Each row is where one point has got to under a steady rotation. How many steps took it there?
The counts run from 0 to 144.
[152  76  91 111 151 157 117 107 153 182 115 152 168 139 186  96  83 135
 132  92 127 167 152 102 147 143 123 143 183 102 171 126  93  88 118 115
 161 118 116 129 128 131 123 142 154 122 115 131 133 152]	106
[197 114 127 151 121 174 130 102 122 142 141 159 143 124 159  74 123 125
 114  73 132 152 144 107 115 161  79 137 139 117 146 122 112 122 127 138
 152 100 120 108 162 151 147 110 193 103 152 112 143 131]	104
[138 132 122 169  88 128 109 115 153 118 122 102  79 131 130  95 119 115
 126 109 120 116  73 130 182 164 160 106 184 138 142  95 105 121 107 107
 187 156 145 115 150 113 126 137 130 124  95 125 155  95]	60
[135 144  92  98  65 147 107 109  94 160 166 104 139 177 132 170 137 108
 150  97 123 132  75 143 174 107 129 161 133 105 129 137 154 112 164 109
 163 162 163 124 138 143 138 142  94 125 128 127 169 110]	116
[183  97 118 122 141 100 140 149 168 154 154 118 111 168 147 153  86 100
  71 149 132  91 130  94 165  87 101 123 106 106 130 116 167 126 131 148
 139 174 139 124 106 130 129 165  85 108 108 131 147 171]	70
[114  96 127 123 143 131 124  98 147 160 132 138 140 171 139 162 155  97
  93  93 190 114 154 164 122 125 142 132  96  95 131 105 158 101 171 109
 129 141 193 126 108 114 104  99  95  86 137 143 147 124]	93
[131 127 114 156  87 148  88 127 115 144 165 108  95 178  99 148 132  69
 151  82 137 135  97 125 129 102 121 138  99 132 124 121 146 141 132 131
 144 124 159 105 155 141 138 135 137 104  87 106 200 150]	118
[ 88  99 128 110 159 119 120  91 176 161 145 139 147 166 148 157 141  94
  94  85 167 121 154 164 144 126 141 160 116 112 129  90 152 102 166 120
 103 142 187 122 128  92 121  88 103  92 109 132 147 134]	92
[166  86 142 114 120 183 120  96 103 126 127 118 128 132 105 115 133 101
  95  90 145 119 143 125 172 157 148 113 159 121 138 114 135  57 151 134
 129 125 137 175 166 122 115  75 157 120 169 177 150 153]	66
[178 119  92 128 103 121 162 123 108 148 167 158 102 175 109  98 116 117
 151  72 143 100 125 146 113  86  90 106 106  91 158 128 120 102 158 104
 187 179 123 143 119 125 126 145 106 143 134 120 163 145]	30
[152 110  84 101 108 147 175 120  98 143 151 160 132 175 120  99 133 134
 143  68 140 107 129 137 130 108 104 116  91  85 155 123 112  86 171 104
 177 170 151 147 116 126 135 122  85 160 148 138 145 133]	29
[106  77  99 173 157 154 134 122 136 115 117 135 120 123 126 123 125 154
 122  67 106 114 122 131 158 130  76 135 103 166 111 101  80 108 108 110
 141 118 122 114 146  89 132 165 199 146 105 155 161 111]	82
[164 126 120 130 171 148 139 123 153 150 107 154 147 142 144  81 104 140
 100  64 146 127 130 163 146 140  80 137 148 140 138 126 117  78 106 124
 173 144  91 138 150 133 131 134 181 161 111 157 133 132]	2
[197 147 149 151 176 153 111 140 168 125 174 129  97 132 170 116 123 155
 122  99 165 114 107 118 136  99 106 155 149 142 125 106 166 144 121 134
 195 155 136 113 130 131 120 133 155  94 105 152 136 125]	97
[160  80 126 143 108 176 140  86 100 113 127  99 136 137 137 123 149  94
  93  99 139 119 151 121 169 174 153 133 146 111 145 129 165  79 145 135
  97 116 138 165 163 116 127  90 162 104 169 157 155 166]	65
[164 121  87 120 102 160  99 168 148 144 169 141 141 130 117 127 109 140
  94  77 108 135 115 126 160 135  65 161 146 128  81 113  93 145 160 119
 139 168 141 102 100 142 168  96 109 122 130 118 111  83]	76
[114 133 113 166  81 117 108 113 158 121 109 127  85 138 140 115 104  90
  90 118 102 113  61 130 196 166 143  99 153 118 146  88 107 115  90 121
 164 154 145 101 146 130 141 145 135 118  89  99 153 108]	61
[140 110 115 141 163 131 150  97 133 153 130  84 186 177 127 134 132 138
 130 114 122  97 121  89 166 129 141 123 101 123 120 108 150  97  86 143
 118 119 166 131 147 105 121 192 162 127 116 195 158 124]	43
[153 121 110 122 128 113 145 101 119 152 143 151 162 155  91  76 110 112
 135  48 153 117 157 163 118 149 112 108 106 105 131 102  90  76 147 106
 134 143 141 155 115  97 135 100 115 127 135 154 164 122]	132
[140 101 145 161 126 181 105 113 116 116 143 122  93 149 147 148 139 119
 108 110 141 119  97 104 132 112  90 143  53 144 130 101 138 153 127 138
 153  83 160  94 172 132 114 155 183  89 133 141 172 141]	16
[115 142 105 154 107 132 103 126 124 136 132 154 134 144 120 100  78  92
 125  81 172 143 107 154 113 147 101 135  81 141 137  69  95 126 144 104
 147 109 161 117 107 101 142 118 105 111  62 125 190 127]	53
[184 111  94 128  93 155 130 112 129 154  92 121 136 119 150 122 141 150
 141 134 142 112 116  92 194 140 146 105 125  88 137 123 141 111 125 146
 163 158 190  92 142 182 128 160  94 156 131 121 132  94]	21
[186 136  86 158 107 127 135  87 125 141 115 157 120 113 152 108 106  91
 143 103 127 135 149 112 164 124  94 135 105 140 127 115 152 132 112 167
 118 123 143  98 160 154 173 118 173 134  85  87 168 184]	24
[135  53 104 130 134 105 144 108 178 153 104 140 118 110 133 121 161 141
 119  98 128  89 164 144 144 151 142 124 152  74 134 133 111  92 128 100
  99 186 161 105 118 115 128 160 125 123 157 109 159  86]	85
[150 123 129 169 102 144 122 122 125 101 122 102  91 126 134  86 133 145
 147 101 143 118  86 121 164 167 161 128 191 129 155 115 109 110 128  90
 184 157 138 130 139  99 118 148 126 134 106 158 179  94]	59
[139 168 106 140 112 120 114 109 124 138 127 119 155 147 130  96  86 112
 152  75 169 137 107 151 129 150 118 145 107 154 123  88 100 111 147 116
 136 110 173 129 122  96 153 114  90 118  61 155 196 127]	52
[185 175  81 109 124 143 136 128 104 141 131  97 186 137 179 115 103 133
 150 108 178 129 124 141 161 145 114 193 148 122 111 129 167 103 133 117
 114 146 148 147  99 127 157 148 112 133  96 152 165 131]	50
[166 150 135  96 127 129 112  93 117 117 158 140 108 104 167 126 131 125
 102 107 144  95 117 190 158 136  69 152 139 123 106 115 135 137 155  91
 167 143 123 138 115 127 132 120 191  81 178 133 154 118]	9
[140 124 119 164  75 136 117  98 109 148 194 110 133 171  89 123 183  99
 130  67 100 122 107 143 128 145 126 128 146  94 100 118 110 121 133 109
 141 143 171 129 144 117 148 121 155  96 170 131 141  78]	37
[165 113 131 171 111 168 147 136 112  88 137 100 104 134 167  93 144 161
 151  96 158 109 109 121 145 159 159 137 182 113 164 127 118 111 133  84
 168 154 118 147 130  87 115 163 122 115 138 163 174 103]	58
[142 118 118  99 106 128  82 118 158 177 157  98 150 163 175 171 116 113
 112 102 148 161 117 150 147 139 135 171 184 104 131 131 129 127 159  99
 165 137 170 108 129 137 115 127 100  79 120 134 157 116]	12
[139 111 139 120 138 157 130 127 123 144 130 133 124 160 125 139 157 115
  88 102 210  93 145 163 109 114 131 120  66  86 133 115 168 101 172 110
 170 141 184 127 117 143  91 122 101 102 157 149 136 113]	94
[151  82  90 126 115 102 135 121 147 147  77 120 109 100 127 126 160 127
 124 115 148  88 160 172 148 140 136 116 161  69 138 145 136  91 121 103
 123 178 161 114 123 137 107 166 132 132 164 110 158  95]	86
[180 122  92 169 114 137 129 127 108 100 139  96 123  89 118 150 119 129
 131 133 169  85 164 117 178 108  93 120 118 164  81 100 127 148 159 128
 149 112 176 160  95 118 137 109 137 103 139 181 147 150]	73
[156 141 117 130 117 111 139  82 111 112 131 135 115  98 153 131 128 123
 101 129 156  73 131 192 149 134  84 112 102 113 123 112 129 134 147  88
 160 122 140 141 109 130 110 136 178  87 184 137 161 110]	8
[173 114 146 126 160 102 123  86 145 152 124 130 138 129  79  93 132 114
 143 107 133  82 151 107 141 138 126  96  86 123  98  66 109 124  97 143
 104 147 189 124 131 113 131 143 148 100 125 161 176 101]	45
[ 97 121 126 114 167 107 120  80 180 153 143 139 142 151 158 163 132  95
  92  80 144 127 129 165 170 126 126 170 129 141 117  97 154 106 147 129
 112 145 165 121 136  96 136 102 136 101  92 126 156 150]	91
[108 100 108 181  87 137 142 111 138 118 128 121 116 142 164 141 136  69
  55 128 111 113 114 125 182 175 133 123 124  91 139 119 168 108 105 138
  88 124 141 121 134 131 147 135 156  88 134  91 145 151]	63
[121  95  98 137 151  62 167  98 194 163 112 129 142 152 157 138  99 124
 104 118 140 111 148 142 140 147 118 103 142 106 151 117 115 100 117 115
 136 136 163 133 106  85 113 170 106 114 110 126 162 149]	5
[104 132  86 172  85 134 140  93 106 133 191 106 142 159 114 150 178 126
 130  86 105  99 107 137 160 144 131 133 139  96  94 115 125 127 144 102
 141 139 183 139 111 111 132 128 146 113 167 138 128  81]	36
[178  91 117 132 141 169 114 113 143 157 134 158 148 127 168  75  96 132
 124  67 132 161 155 101 127 161  95 149 169 111 158 121  96 104 121 132
 151 116 106 116 146 141 144 130 176 105 131 119 136 145]	105
[201 131  91 137  86 141 143  99 123 146  94 122 127 123 135 108 132 127
 137 135 134 106 102 104 184 142 116 106 108 109 136 129 151 120 116 158
 167 147 179  96 159 180 153 155 115 165 122 107 158 112]	22
